These are runs of 7 systems, one row a step. Runs of the same system follow the same rule from any start.
trace 1, zef (8 x 20):
[[-35  42 -21  -7 -13   2  12   4  28  -4  -6  51 -86  42  -2 -43 -38  23
  -28  34]
 [-61  29 -44 -33   8  25  -8  10   9 -15  53  35   4  22 -28 -37 -27 -17
  -68  48]
 [-52 -27 -24 -85  13  -5  20  18  14  -5  15   5  50  12 -51 -14  20 -31
  -61 -11]
 [-35  -6  41 -87 -10 -31  33  11  29 -30 -34 -19 -20  37 -10   7  46 -18
  -10 -33]
 [-18  55  40 -56 -24 -16  15 -44   9 -52  -2   3 -46  45  22  11  28  -9
   39  34]
 [  8  47 -22 -50   5  -9  10 -78 -22  -3  15  60  10  20 -20  -4  -9   9
   36  67]
 [ 13  19 -16 -51  31 -13  14 -21 -14  63 -38  88  16  10 -56 -11 -29  29
  -26   9]
 [-27  51  32 -33   1  -3  -3  26  21  39 -39  54 -35   5  -4  11 -29  10
  -88 -32]]
trace 2, gubeg, 8 rows:
[[ 18   4   2 -31  -8  27  11  -9  -6 -25 -51  20 -65  71  18 -49 -49  45
   49  26]
 [ 19  69  -7   6  49  22  -4  10 -33  37 -29  46 -27  29 -32 -57 -36  -3
  -47  40]
 [-32  41   4 -20  35 -14 -23   8  -4  55  38  55  55 -19 -55  27   2 -14
  -79  15]
 [-46 -19  22 -66 -35  -3 -13  -4  27  -8  15  10  55 -31  20  70   2  -6
  -39 -50]
 [ -7   0  -2 -35 -64   1  35 -34  19 -56 -38 -34 -33 -28  76  12   7 -27
    3 -43]
 [  7  29 -50  23 -24 -34  54 -46  14 -27  -8   1 -79   2  10 -49  18 -16
   32  36]
 [-21 -17 -42   0  22 -20   8   9  19  20  28  55 -29  56 -63 -44 -16  43
   20  58]
 [-28 -29  11 -55  33  42 -29  61  -1  16  -9  26  28  56 -42 -26 -45  30
  -47  -7]]
trace 3, nez:
[[ 38   3  16  -4  21  61 -22  16 -41 -14 -36 -12   1  45  22 -38 -49  19
   20  12]
 [ 47  55   0  29  43  12 -11 -22 -53  32  -4   8  40 -26 -12  -9   2 -33
  -22  25]
 [ -1  -8  14  34  10 -39 -18   1   9  51  30  20  45 -41 -26  60  27   9
   -8 -15]
 [ -4 -59  19   9 -43   9 -19  16  28  -7 -11  -6   1 -12  47  46 -28  42
   23 -52]
 [ 31  -1 -33  35 -35  37  13 -20 -16 -36 -32 -28 -37 -19  68 -34 -38 -10
   16  -8]
 [ 12  21 -61  70  17 -23  27 -15  -5  11  26  -4 -23 -26 -22 -49  21 -32
   -6  40]
 [-39 -51 -12  32  24 -27  -7  60  34  22  49  -8   5  26 -58 -11  24  15
  -11   7]
 [-13 -50  39 -25   9  48 -31  67  -2 -35  -7 -56  24  49  13  -9 -11   7
   -5 -31]]
trace 4, kufa, 8 rows:
[[-36  32 -42 -63  21  53   1  16 -15 -15   0  25   7  31 -20 -63 -46 -25
  -79  28]
 [-42  15  -5 -77  28 -22  27   7   2   1  11  -5  51  -5 -56  -9  51 -62
  -74  -5]
 [-40 -19  55 -85 -17 -54  20  -1  39  -9 -11   2   5  24 -19  53  56   6
    8 -33]
 [ -3  18  46 -73 -47   2  13 -39  12 -48 -46  12 -47  42  53  21 -11  26
   50  -7]
 [ 36  67 -33 -38 -10  12  35 -82 -35 -14 -43  39 -26   0  23 -33 -29 -12
   16  40]
 [ 13  45 -43 -18  30 -33  23 -45 -16  68  -9  90  15 -21 -62 -13  -9   2
  -34  32]
 [-48   5  12 -37   4  -8 -23  33  35  56   5  81   9   3 -36  36 -35  38
  -74 -24]
 [-65  10  12 -56 -47  35 -10  29  36 -35  -8  -2 -14  -7  50  16 -35 -15
  -85 -47]]
trace 5, zupo:
[[-34  21 -15 -27  -7 -27  10 -26  14  -2  37  26  11  -5 -22  14  21 -16
  -15  26]
 [-15 -38  -4 -60 -12 -11  13  -7  13  -5 -12  13  23  13 -10  16   1  16
   10 -19]
 [ 11   7  23 -40   3  11  18   9  -8 -17 -53 -16 -20  25  11 -21  -2  -8
   -8 -22]
 [  4  60   8  -2   8 -11  14 -22  -9  -9  -4  10 -35  17  -1 -19  14 -20
   -4  35]
 [-11  10 -16 -20   1 -20   0 -32   6  16  23  54  11  12 -27  12  -5  20
   14  34]
 [ -6 -28  -3 -50  -1  13  -2   8   1  17 -29  34  23  11 -13   5 -32  25
  -19 -27]
 [ -4  34  16 -23  -3  11  11  12  -3  -6 -38  -8 -20  -4  20 -10  -6 -29
  -53 -27]
 [-21  48 -12   0 -18 -29  24 -33  16 -14  17   8 -32 -15   9   2  24 -30
  -12  22]]
trace 6, nez:
[[ 53  15  56  30  11  32 -39   4 -45  15 -27 -30  51 -38  45  46  -8 -12
   -2 -40]
 [ 44  11   2  66 -26 -12  -9 -52 -14   8  13 -12  26 -71  51  54  11  -8
   40 -11]
 [ 24 -55 -49  77 -34 -27   9 -21  21  19   8  10 -20 -40  18  13 -12  41
   60  -7]
 [ 13 -58 -46  79 -10  17   2  48  18  10 -15 -10 -55   6  11 -50 -45  37
   10 -13]
 [ -2  -1 -32  77  25  46 -17  63 -13 -10  20 -50 -16   6   4 -66 -18 -29
  -43  13]
 [-14 -19 -11  39  39  11 -15  42 -19 -17  63 -69  61  -8 -27 -20  44 -56
  -22  17]
 [ 11 -66  33 -10  22 -17  -1  26 -11 -19  13 -74  66  12 -22  19  65 -17
   46 -22]
 [ 58 -20  73  -4  11  -5   0  -4 -29 -22 -48 -54   2  39  24  15  35  12
   92 -17]]
trace 7, zupo:
[[-18 -18 -21  26  38  -6  -8  30  -6  12  56 -21  47  -3 -50 -16  29 -27
  -23  23]
 [-13 -32  43 -15  17 -11 -21  28  -1  -1  27 -36  59   5 -18  40  42 -11
    5 -19]
 [ 27   1  68 -16  -6  13 -18  -6 -24 -33 -19 -52  27   9  41  36  24 -12
   42 -21]
 [ 67  35  26  28   1   4   0 -49 -43  -9 -31 -12  -8  -4  38   6   4  -2
   64  16]
 [ 53  15  -8  58  11 -11  -8 -27 -19  49 -17  49 -13 -10  -4   4 -29  43
   40  22]
 [  2  -8  -8  44   0  21 -34  30   7  51  -3  52  -5 -12   5  12 -64  48
  -32 -14]
 [-32   1 -26  30 -23  35 -20  32  16   2  15  -3   4 -45  37   4 -40 -18
  -81 -32]
 [-31 -17 -52  30 -35 -15  28   0  27 -27  33 -42   3 -64  26   0  27 -53
  -38 -25]]
trace 8, zek (8 x 20):
[[ 36  26  -2  59 -22  30 -27 -36 -30 -15  17 -15  15 -40  64  24 -23 -12
   23  11]
 [ 34 -33 -56  63 -20 -24  15 -34   3  33   3  16  10 -65  10  14  -6  12
   25 -12]
 [ -2 -54 -14  54 -14 -22  10  50  41  37 -24   7 -44 -15  -2  -4 -16  36
  -13 -50]
 [-26 -16 -12  53 -10  36 -10  68  22 -27   6 -43 -56  21  29 -47 -28  -5
  -35  -9]
 [ -7 -23 -57  34  15  24  12  16 -15 -43  44 -62  13   4  -8 -63  14 -49
   -3  36]
 [ 14 -65 -16  -2  40 -31  22  20 -12   4  13 -46  50  15 -64 -27  60 -18
   37   3]
 [ 23 -24  85 -10  39  -9 -20  46 -14   4 -24 -40  12  62 -25  14  38  24
   48 -15]
 [ 43  55  78  20  23  39 -54  -6 -51 -19   1 -20  11  39  34  21  -7  10
   52  34]]
trace 9, rap, 8 rows:
[[-20 -21 -19 -20   0  26 -28 -10 -17 -19  55 -11  83 -15  -1  21  -2 -21
  -10  13]
 [ 34 -46  -4 -13   1 -16  25  -9 -15   9 -39 -33  47 -40   0  14  28 -21
   10 -53]
 [ 27  18  45  40 -13 -26  17   9   8  -1 -44 -30 -62  -2  33  12  27   1
   24 -31]
 [ -4  31   5  45 -12   5 -24 -16   5 -20  38  12 -43  30  22  -2 -15  23
   44  55]
 [ 14 -27 -57   9  20  23 -13 -14 -25  18  27  32  49   1 -29 -25 -39  18
   11  36]
 [ 21 -19  -9   6  31  11   4  37 -18  44 -38  -4  33 -26 -23 -18 -10 -17
  -58 -45]
 [-26  32  53  20 -10  -3 -14  39  20 -14   3 -42 -24 -12  35  27  24 -33
  -46 -33]
 [-26  -8   4   6 -37  -6 -14 -26  16 -53  60 -30   7   1  36  32  21  -5
   47  27]]
trace 10, rap, 8 rows:
[[ 42  56 -68  40  17 -12  19 -68 -31  38   1  64  -9 -32 -20 -36 -26  -2
    5  60]
 [-22 -10 -34  40  24 -23  -8  43  26  86  10  68   3 -30 -57   1 -26  26
  -78 -16]
 [-67 -41   9  -9 -32  46 -31  81  45 -19  11 -19  -8   2  35  10 -42   7
  -83 -60]
 [-37 -12 -30 -31 -45  30  23 -10   8 -98  25 -81   8 -15  58 -21  22 -69
  -14  -6]
 [ 10 -21 -36  -1   8 -71  66 -39   4 -22  14 -46   0 -10 -42 -24  96 -48
   53  23]
 [ 22 -40  43  12  44 -56  13  39  13  39 -26   4 -36  72 -71 -15  41  53
   67   7]
 [ 18  26  73 -26  40  65 -55  45 -35  -7 -28  12 -12  97   2 -23 -52  52
   22  27]
 [ 26  89  18 -48  32  61 -40 -48 -74  -7  11  23  79  -8  15  11 -34 -37
  -32  45]]
trace 11, gubeg, 8 rows:
[[ -40  -30    5  -80   12   49  -14   46   -6  -26    1  -26   63   21
   -10  -15  -14  -29  -67  -31]
 [   9   31   18  -66    6   -3   36  -28  -30  -44  -29  -57   35  -15
    13   -7   54  -81  -20  -18]
 [   5   50   29  -33   -5  -59   32  -69   -1  -28   12   -7  -14   15
    -4   25   71  -24   61   40]
 [  -3   22   35  -36  -16   -3  -21  -38    8  -13    7   58  -31   62
     7   25  -26   66   74   46]
 [  24   42   13  -21    0   54  -27   -7  -23   24  -54   70  -25   26
    27  -11  -90   49  -17    4]
 [   6   71  -18   17   14    0    3   -3   -9   62  -30   58   -6  -57
    -7   -4  -31  -23 -102  -18]
 [ -65    4  -37    4  -27  -49   14   -3   53   30   44   34   12  -69
   -18   43   23  -25  -81  -26]
 [ -71  -78  -46  -39  -72  -10   24    8   67  -51   26  -20   -8  -15
    31   16   -1    5   -7  -41]]
trace 12, zek (8 x 20):
[[-10 -13  20 -14  10 -16  15  37  18   4 -28  -6 -37  37 -20 -21  13  11
   -4 -15]
 [-18  32  22  -6  15  21 -16  19  -7 -28  18 -12 -17  45   1 -21   1 -10
   -7  33]
 [  8  12 -15 -21  21  12  -9 -27 -32  -8  28   1  55   5 -17  -5   6 -19
    9  37]
 [ 26 -10  21 -30  17 -22   3 -18 -17  30 -25  13  49 -13 -23  27  20   2
   10 -22]
 [  8  27  61  -3 -13 -10 -13   2   6  11 -31   7 -22   2  31  44   0  13
    0 -26]
 [ -4  40  -1  23 -35  18 -19 -29   1 -19  15  19 -25 -11  53  18 -31   5
    4  17]
 [  3 -14 -70  15 -22  -1  17 -37   3  13   7  35   8 -40   3 -11 -31   6
   -7   5]
 [-12 -36 -33   1  -3 -23  31  27  28  30 -30  13 -21 -18 -23 -19  -4   4
  -43 -41]]
trace 13, zef:
[[ -7  53  23  45 -18 -69  37  -2  36  22 -19  -4 -73 -44  11  23  52 -31
  -36 -29]
 [-56  -9 -12  36 -54 -16 -28 -12  53 -21  79  29 -33   1  29  45 -16  41
   27  31]
 [ -3 -75 -80 -38 -20  63  -3  -9 -11 -31   3  11  35  18  12 -44 -75  30
   20  10]
 [ 26 -10 -39  -6  41   7  51  35 -21   6 -66 -40 -20  11 -36 -93  14 -45
  -42 -20]
 [-40  44  54  38  29 -54   1  48  30   2  42 -35 -43  26 -38   4  82 -34
  -28  19]
 [-41 -12  52 -42  -9  12 -58  -5   7 -39  79   0  57  43   2  64   7  29
   48  35]
 [ 58 -27   1 -92   6  44   6 -52 -58 -17 -60  -1  72  10  20  -3 -33   8
   49 -13]
 [ 74  70  20   9  29 -43  55 -38 -35  46 -98  15 -42 -29  -7 -22  32 -30
   -8 -21]]
trace 14, kufa:
[[ 53 -34 -74  17  28 -21  40 -43 -36  33 -12   4  49 -40 -42 -36  16 -18
   28  14]
 [ 13 -26  34  30  45 -36  -8  59  14  73 -25  31 -16  28 -62   2   5  49
   -6 -20]
 [-43  41  64  12  -9  46 -61  54  14 -29  32  -8 -29  44  41  22 -34  13
  -33   8]
 [ -3  12 -32 -14 -24  39  -5 -38 -29 -60  37 -50  59 -44  52   6   3 -66
  -11  11]
 [ 46 -54 -37   9   9 -57  51 -29  -9  32 -34 -17  38 -51 -29   2  50 -17
   33 -35]
 [ 12 -17  47  44   3 -40   0  40  33  39 -37  20 -75  42 -13   7   4  66
   35 -17]
 [-23  50  14  29 -14  60 -50  13  -2 -41  39   7 -43  45  47 -16 -58  16
   -2  52]
 [ 12  -1 -67 -10  15  40   0 -35 -47 -18  38 -17  86 -41  -3 -26 -12 -56
  -25  28]]

Which system made each run below?
trace 15, 2 rows:
[[ 31  22  17  19  20  35 -23   3 -36  -4  -7  -7   6  22  15 -17 -25   4
   15  22]
 [ 32  24  -9  35  23  -1  -7 -21 -32  26  10   5  33 -31  -9   4   7 -18
   -2  15]]
  zek
trace 16:
[[ 39 -11  76  -7  -1 -26  -3  -5  -8  10 -44 -25  11   0  20  53  37  13
   49 -44]
 [ 46  33  42  31 -25   3 -20 -44 -16 -11 -21  12 -32   6  59  35 -19  31
   69  13]]
  nez
trace 17:
[[ 31  23 -15 -17  -7  -7  21 -70 -32 -26   0 -15  32 -27  19   5  26 -38
   35  22]
 [ 20 -13 -12   7   7 -61  31 -28   9  39 -14  32 -13  -3 -40   9  30  22
   43   5]]
  nez
trace 18:
[[  5 -47  -9 -76  -5  32   2 -12 -16 -17 -24   4  52  19   0  -4 -25  14
   16 -16]
 [ 39  30  23 -21  27   0  27   3 -29  11 -70 -18 -10   2  -2 -31  13 -33
  -25 -26]]
  zupo
trace 19, 2 rows:
[[ -9 -46  -6 -15  22 -16   3  20   4   5  19 -14  35  19 -41  -4  25   3
   12   1]
 [  6 -19  49 -23  11  11 -13  29  -4 -13 -23 -25   2  45   2   6   7  16
   24 -15]]
  kufa
trace 20 (2 x 20):
[[ 39 -28 -44  15  14  -5  49  24  -3  45 -90  10 -35 -21 -14 -60 -23  -1
  -42 -53]
 [-46  45  19  78  -5 -24  -1  62  47   1  24 -24 -89   3   9 -14  23 -21
  -61  -1]]
  zef
trace 21:
[[ -33   -7   10  -99   24  -18   12   -6    1    2    9   23   52   33
   -60    6   28   -8  -17    9]
 [  -8   25   60 -101    0  -17   19  -13    4   -6  -55   19   -8   40
    -7   21   17    4   -3  -22]]
  zef
trace 22, 2 rows:
[[ 33  -5  62  20 -44 -24 -12 -30  11   5 -29  -7  -4 -42  69  85  10  24
   48 -55]
 [ 36   5 -30  60 -57   4   2 -59   4 -17  -9  22 -52 -28  73  10 -44  35
   67  14]]
  nez
trace 23, 2 rows:
[[ 15 -46 -32 -64   8  63   1  15 -33  -5 -48 -13  66 -10   7 -33 -51 -13
  -44 -44]
 [ 22  32  20 -14  24 -48  56  -3 -13  12 -53 -45  -4 -34 -18 -14  77 -72
  -38 -37]]
  gubeg
trace 24 (2 x 20):
[[ -1 -17  -3  -6 -12   8   3 -13 -10 -46  22 -50  24  -2  21  -1  23 -27
   28   7]
 [ 35 -24  -6  -2  13 -21  22 -23 -20  -3 -10 -20  17   8 -18 -12  31  -3
   56  11]]
  zef
trace 25, 2 rows:
[[-34  -9   9 -52 -10  11   2   9   8 -39  11 -25  18  19   6   2  14 -23
  -15  -6]
 [  5   3   6 -51  -7  -1  21 -33 -12 -36 -14 -16  10  21   8  -6  20 -15
   31   8]]
  zek
trace 26:
[[-11 -52  54  34  14 -14 -39  56  17  12  34 -34  31  18 -14  45  33  24
   28 -22]
 [ 40 -38  38   3  -7  55 -32   8 -33 -43 -21 -55  27  28  56   7 -23  18
   61 -15]]
  rap
trace 27, 2 rows:
[[-64  -3  37 -53 -22  38  -9  57  27 -75   8 -61 -20  45  37 -13   6 -34
  -48 -23]
 [-16  13  -3 -64  -8 -14  29 -51 -14 -76  36 -51  32  17   1  -7  65 -62
   40  42]]
  rap
trace 28, 2 rows:
[[  7  16  49 -44  14  43 -39   1 -24 -20  -7  19   7  74   7   3 -34  41
   44  34]
 [ 50  53   1 -32  32  45 -15 -38 -67  17 -34  31  48  -5   4 -14 -44 -10
  -13  24]]
  zupo
trace 29, 2 rows:
[[ 38 -51 -23  61   0  49 -45   0 -35   1  32 -24  71 -31  30  15 -37  15
   36   0]
 [ 64 -24 -21  81  11  19   1  10 -39  18 -29 -51  29 -64  30 -14  -5 -30
   -7 -40]]
  rap
trace 30, 2 rows:
[[-42  14  53 -93 -16  -1  -4  15  26  -1 -33  30   2  24   5  40  -7  10
  -45 -41]
 [-16  64  20 -71 -42  17   8 -51  -2 -38 -25  19 -17  -7  58  21 -18 -24
  -24  -6]]
  nez
trace 31, 2 rows:
[[ 26 -18 -23  52 -32  17   9 -26 -17 -63  19 -79   1 -29  64 -11  17 -37
   53   8]
 [ 62 -47 -46  66  24 -29  29 -21 -25  18  -4 -23  10 -14 -27 -32  28   4
   73  18]]
  kufa
trace 32:
[[  2   1 -14  35  -8  68 -27  34 -15 -27  -3 -25 -18  11  48 -38 -57  -2
  -27   0]
 [ 22   2 -60  42  15   1  27 -16 -26  -8  15 -38  23 -44  -7 -44  24 -58
  -14  15]]
  zek
